Rows are one point carried round by a steady rotation, each followed by how many steps it has turned.
The counts run from 0 to 590.
[ 15  23   5  11 -25   8  -6 -10  12   2  31  -2  -3  14  -7  11  13  11
 -21  -5   3  13   6  -2 -17   1  -7  -5  12   3  21  -7 -20 -12 -14  12
   5 -14  10  -8  16  -8 -25   7  -4  -2 -13   3   1  19 -11] : 160
[ -3  25  10  11  -5   4  -3   9  18   7 -13 -32   7  -6  20 -20  -4  18
  -3  -3   6  14   2 -11  26  14  -9   1  25  -1 -23 -24   6 -30   7  -1
 -15   5  10  22   0   4  -8  18  11 -33   2  -5  -1  13  12] : 82
[ -8  -1  27  -2  10 -23  -6   6 -38  12   4  14   9  20  19  -2  -6  -4
  -3  -4 -13  20 -11   4  -7  26 -28   5  -1 -19  -3   8   6  21  -6   7
 -19   9  16  -4  13   6   8  21 -22   2 -16  11  15   2  14] : 334
[ 16   6  14   3  -7 -13 -16  -6   0   0  24  13   3  34 -10  19   6  -9
 -16  13   7  -2 -12  18 -25 -13   0   4  -7  -7  16   0 -37  -6 -15  -7
   4  -5  27 -21  26   1  -5   0 -17  -2   5  15  13   7  -7] : 164
[ 10  -3  35  -8   9  11  30 -11  -4  -5   1  -1  -4  -7   5 -25  31 -27
  -9 -17 -12   2 -16  13 -19  15  -6  -3   2 -11 -13  -4  -2  -5  14   3
 -16  -7  -3  -2   7 -13   7  11 -10   5  20   9   6   3  26] : 4
[ 11   5   9  -5   6   2  -7  -5   5  -1  12 -10  11   4  -5  -3   8  17
 -10 -11   6  13  14   8  13  10  -8  22   8 -23 -13 -24   3   4  -6 -10
 -33  -7   2   2  38  34 -24   5  -9 -12 -17  13   9  19   6] : 189
[ 16 -11   2  -1  19 -12  -2   7  -5   7 -11 -17   4   4 -11  12   5   6
  -1   8  16  53   9 -15  16  26 -15   5   7   0  20  -8  -3 -15  -4 -14
  -3  -6  24  17   3  16  -9  11  16 -19   8  24  -3 -11  -6] : 320
[ 20  12   1  19 -14 -12  -5  17   5   6  -3   7  -6  12 -28  -7   7 -22
 -19  14  12 -14  -8  11 -18   1   6 -11  -2  -1  12  17 -20 -14 -15  13
  32   0   8  -3  32 -26  -1   0   6 -27  15  -5 -20  -1  -9] : 270
[ 25  -3  10  -5  17  34  27  -9 -13   4 -16 -13 -11 -36  -9 -10  16 -15
  -1  -5  -8  40  13  -8  -1  22 -15  10  -7   6  11 -17  -6  -2 -18  -2
   2 -15   8  15 -11  -4   0   9   7 -14   6  16   2  -4   0] : 247
[ -7  -1   5   9  18 -30  -5   7  15  21 -27   8  12  16   8  13  14 -11
  -7  19   9  -4  -2  -8  -4  -6  -8 -25  11   2   4   3   2 -33  -2  10
  22 -11  14  -4  12 -11  -9  19  25 -12   7  18 -18 -17  -9] : 198
[  8  -4  19   1  20 -19 -12 -12  -2  10  23 -21   2  16   7  11  16  24
   2 -23  -6  30  -8  -5  -9  16 -15  12  21  -2  -5  -4 -13   0  -6   7
 -18   8  15  19  16   6 -10  30  13   3   1  33   4 -10  -7] : 428
[  2   3  15 -13  23  11  27 -12   2   3  -7   0  -8  -2  -7  -1   7 -10
 -15   2  -6   6  22   6 -11 -20  -6 -13  -4 -13 -15 -27   6 -10 -32 -10
  -3 -34  -8 -15  18  -3 -10  18  -9   8  -6   8   2   8  -4] : 493
[ 21   9  17   4  -9  -3  12   6 -28  -2  -1  12  -1   7  -5 -21   9 -31
 -11  17  -7  19 -21   0  -9  16  -4  -1 -22  -9  18   6 -16 -10  -2 -11
 -10  -7  18 -28  10  -7   6   0 -34  -2  20  -2   6 -10  14] : 240
[  1 -14  29 -11  -7 -14  -7   8   3  11  11  15  -5  21   1  20  23 -12
 -12 -22  -3   1 -18  18 -26  27 -19   5  11   7  -6   2 -19 -12  13  19
   2  -1  28  17   5  -4   3  19  10 -17   1  14 -10   8 -21] : 305
[ 13  10  20  11  -3  12 -14   2   9  12   8   7   5   7   4   4  25  -6
 -20  -6  -7   4  14  18  -9  24 -11  25   5  -4   3  -4   7  18  -8   9
   4  -6  20  12  30  31  -3  -4  -3 -26 -26   5 -11  16 -18] : 66
[  3  10  12  19  15 -22 -16   2  14  22  -9  -5   5   9  11   6  13  25
   1 -15  12  12  -6 -12  10   3 -20   3  26   9  -3   0 -10 -16  -1  21
  -2   6  22  -4   5 -11 -27   6  33  -3 -13  12  -2  -6   1] : 430
[ 13  28  17  24  11  -1   8  11  -2   6  -1   8  -9 -13  -9 -27  16  17
   1 -21 -17  -3  15   7 -13  -3 -13  15   4 -13 -10   2   6   7 -39  18
 -13  -8  -6 -11  25 -11 -28  -1   1   1 -21   3 -13   4  -2] : 264
[ -6  13  16  26  30  -7  -4 -13   9  22 -19 -23   7   0  17 -33  20  -2
 -14  14 -16  -4  -4   1   9   1  -6   3  -6  -2 -10  18  15  20  -9  -1
 -10  -1  -4  -6  26  17 -13   2   2 -10   1   3  -8 -20  24] : 97
[  9   4   9  -6  -4  -8   8   4 -18  -7  10 -12  -4  -7 -14 -45  -5   5
   0   1 -17  21   6   3  18  27  -3  15  -7 -24  -9  -1 -12 -16 -18 -22
 -34 -17  -7 -11  12   2  -3  12 -27  -7   8  14  -6   4   8] : 116
[ 18  16   2  11 -15  28   9  -8   2   7  -3 -17  -5  10   0   7   9 -15
 -15  -4   3  15   7  16  -6  28  -7  10   7   3  -1  -2  -1   2  13  -1
  14   0  22  35   8  28   5   4  10 -42   9  -3  -1  10   0] : 175
[ -9  24   5  26  -5  11  -2  -4   1  15   4 -11  -5 -18  25 -24  -9  19
 -15  -8  -6  17  12 -20   7  -6 -15  -4   9   7   1  -7  -9 -17 -33  10
   7 -21   1 -13  -8 -12 -13   2  -5  -9 -12   7   9   8   8] : 358
[-12   0  10  -1  15 -30   5   6  -8  23  -5  -6  -7   1   3 -17   9  17
   4 -20 -16  32   2 -13   0  17 -23  -5   6  -5  -5   9   9   2 -23  23
  -8 -19  -2   6   9 -24  -3  40   8  13  -4  11  -7 -16  -1] : 228
[-18   1 -22  -8 -12 -10  -9   9   5  13 -21   5 -16  16   2   7 -24  -2
 -12  -1   7   4 -13  12   9  -9 -26  -7   0   6 -15   3 -13 -32  19   4
  18  -4  10  19  -9  -8 -13   9  12 -31  10  -5  -1  17   7] : 180
[-15 -13   1 -20  18  -4  -2   5  -6   0   3  11 -21 -21  -8  -3 -10   1
 -14   4 -10   5  18  13  -9 -16 -16  10  -9 -11   0  -7 -20 -16 -25  -5
   9 -31   3 -10   2  -8  -3  13  -7 -13  -2  26  -2  13 -16] : 489
[-24 -10   9   2  24 -32 -21   0   9   9   1  -2  -1   5  21  -6  -4  11
 -13  14  -6  -1  -2  -3   9 -15 -12   7   2   5   0   9 -29 -21 -11 -14
  -2 -16  13 -25   0   2 -10   3   2  -9   3  39  -6  -6  -6] : 90
[  4   1  30 -13  -5  14  21  -9 -10  -5   6   4  12  -6   8 -31  -4 -15
 -11   3 -12  12  -1  10  13  17  -7   4   0 -14 -13 -23  -6 -18   1 -16
 -24 -14  -9 -23   4   8  15  -4 -27  -4  -7   9  11  24  21] : 113
[  4 -14   9 -14  17  -3  10 -14  -6   2  -9 -11 -14   4  -2  -3  10  -1
   4 -21 -10  28 -17  13   6   9 -28  23   0   1 -14  -8 -16  -8  29 -18
 -28   6   4  15 -10  14 -15  14   9  -3  21  14   5  -8  12] : 551
[ -6  -2   2   3   9  13   5   0  13  12 -28 -11  -6 -28  -1 -16  14   1
   0 -11  13  14   2   1  25  25 -19   4   3  -2 -10  14  12 -15   6  17
   5 -11   2  30  -3   5 -10  -3  29 -35  -9  -9 -12   1  14] : 448
[  5  22   2  16  18 -21 -11   5 -15   3 -14   9  -9  20 -16   7  10  -8
  -6  15 -13  -9 -15  10 -21 -25 -13   3 -19 -13  -1  16 -19 -13 -13  -7
  -8   3  13 -27  17  -6 -38   4   4   1  18   6  -6 -17   2] : 166
[ 22   1   5  -7 -12 -16   6  14 -16  -3   4 -13   0  -4 -23 -36  -8   5
   3   7   9  38   2 -10  21  22  -4   3  -8 -13  12  -9  -3 -15 -21 -16
 -25  -8   0   4  15   0  11  13 -21 -10   4   9  -6   6   3] : 117
[ 13 -13  34 -14  15  -6  24  -4  -3  12 -19  25   3  -1 -19  -7  28 -34
  -7   3  10  10 -17   7 -13  10 -15 -21  -6  -2   3   0  -2  -5   0  12
   5 -10   4 -14  10 -20  15   8   8  10   7   0  -9  -5   8] : 1
[ 10   2  22   0  -3   0   8   5  -2  -4   0  -3   9 -13  -9 -43  -9  -4
  -4  12  16   8  -8   9  21  13  -6   0   1 -13 -10 -13  -6 -17  -4 -15
 -17  -1 -12 -10  15   4  18 -11 -22 -27   0  -2  16  18  24] : 114
[-11   5  15   2   6 -15 -10  16  15  11 -18  17  -4   2   3  13  18  -6
 -11 -16   3 -12 -18  11  -4  -4 -21   3  12   3 -12   6  -4 -35  23  16
  -1  -4  16  -6   2 -20 -22   2  28 -20  -4   1 -19   8  -7] : 307
[  4  -7 -10   0  28   2   1   1  14  18 -20 -13 -29 -15 -22 -12  -6  19
  -5 -12  -2   7  21   6   9 -17 -24  21   1  14 -13  -5 -12  -6  -8   5
   8   3   2  23   1  -9 -21  15  26 -25   4   9 -10   2 -20] : 521
[-14   3   4   2  19  -3  -8 -25  41  22 -20 -23  -1  -5  12 -10  12   9
 -23   8  13  12   5  -6  16 -12 -18  -8  13   8   2  13  -5 -12   4   6
  19 -20   2  -1   6   2 -24  -2  30 -12  -9   8  -6 -10  11] : 325
[ 16  25  23  19   0   5  -1 -18  13  17 -12  -7  -4  20  -5  -7  12  -8
 -17  -3   7 -11 -26  31  -6  -8 -14   3  -2   6 -19   1  -7  16  13   1
  -1  25   7  -6  22   3  -8  -5   2 -13  -1 -18  17   5  24] : 404
[ 24  -2   6  -7 -16  -8  -7  13 -16  -3  13   6  -9 -21 -21 -15  -4   5
   5 -10  10  38 -10  -2   5  30 -14  16   0   4  17  -2 -41 -19  -7   7
   0  -2  17   1  -5 -14   5  -2  -5 -19   6  13  11  10   1] : 12
[  9  16   9  19  -8   5   3  -5 -10  15  13  -2   9   9  11  -6  21 -15
 -17  11  -6  25   8 -17 -18  29  -5 -14  -1  -8  29  21  -4  -7 -27   8
  18 -27   6  -5  15   2   1  10  -8 -12   5  17  -7  -8  -8] : 468
[-10  -3  11  -7  13 -10 -12  12   3  -4 -12  10  -8 -29   7  -3   8 -16
  -6  -1  15  -2 -31   4   7  -6 -18  11   4  -3   0   6 -31 -34   3   1
   2 -14  14 -23 -18 -15 -10 -21   5 -14  12   2  11  -6  27] : 582
[ 33   8  21   8  26  -1   0  12 -20   8 -16   6  13  19  -5  25   0 -25
  -7  18   8   5 -15  19 -23  -9  -3  -1 -13 -14   5 -15  -7  -1  -7 -10
  -7  18  23  -7  17  11 -13   0  -1 -10   8   1   7 -10   1] : 168
[ -9  -2  -5 -20 -13  -9   7  14   1   3  -3  11 -35 -10 -10 -14  -8  -6
 -18 -13 -14  -2 -16   7  -6  -9 -22   5  -5   8 -12   4 -34 -28   4   8
   6 -16   6   0  -6 -38  -4  19  -5  -9  22  -2  -1  15 -10] : 380
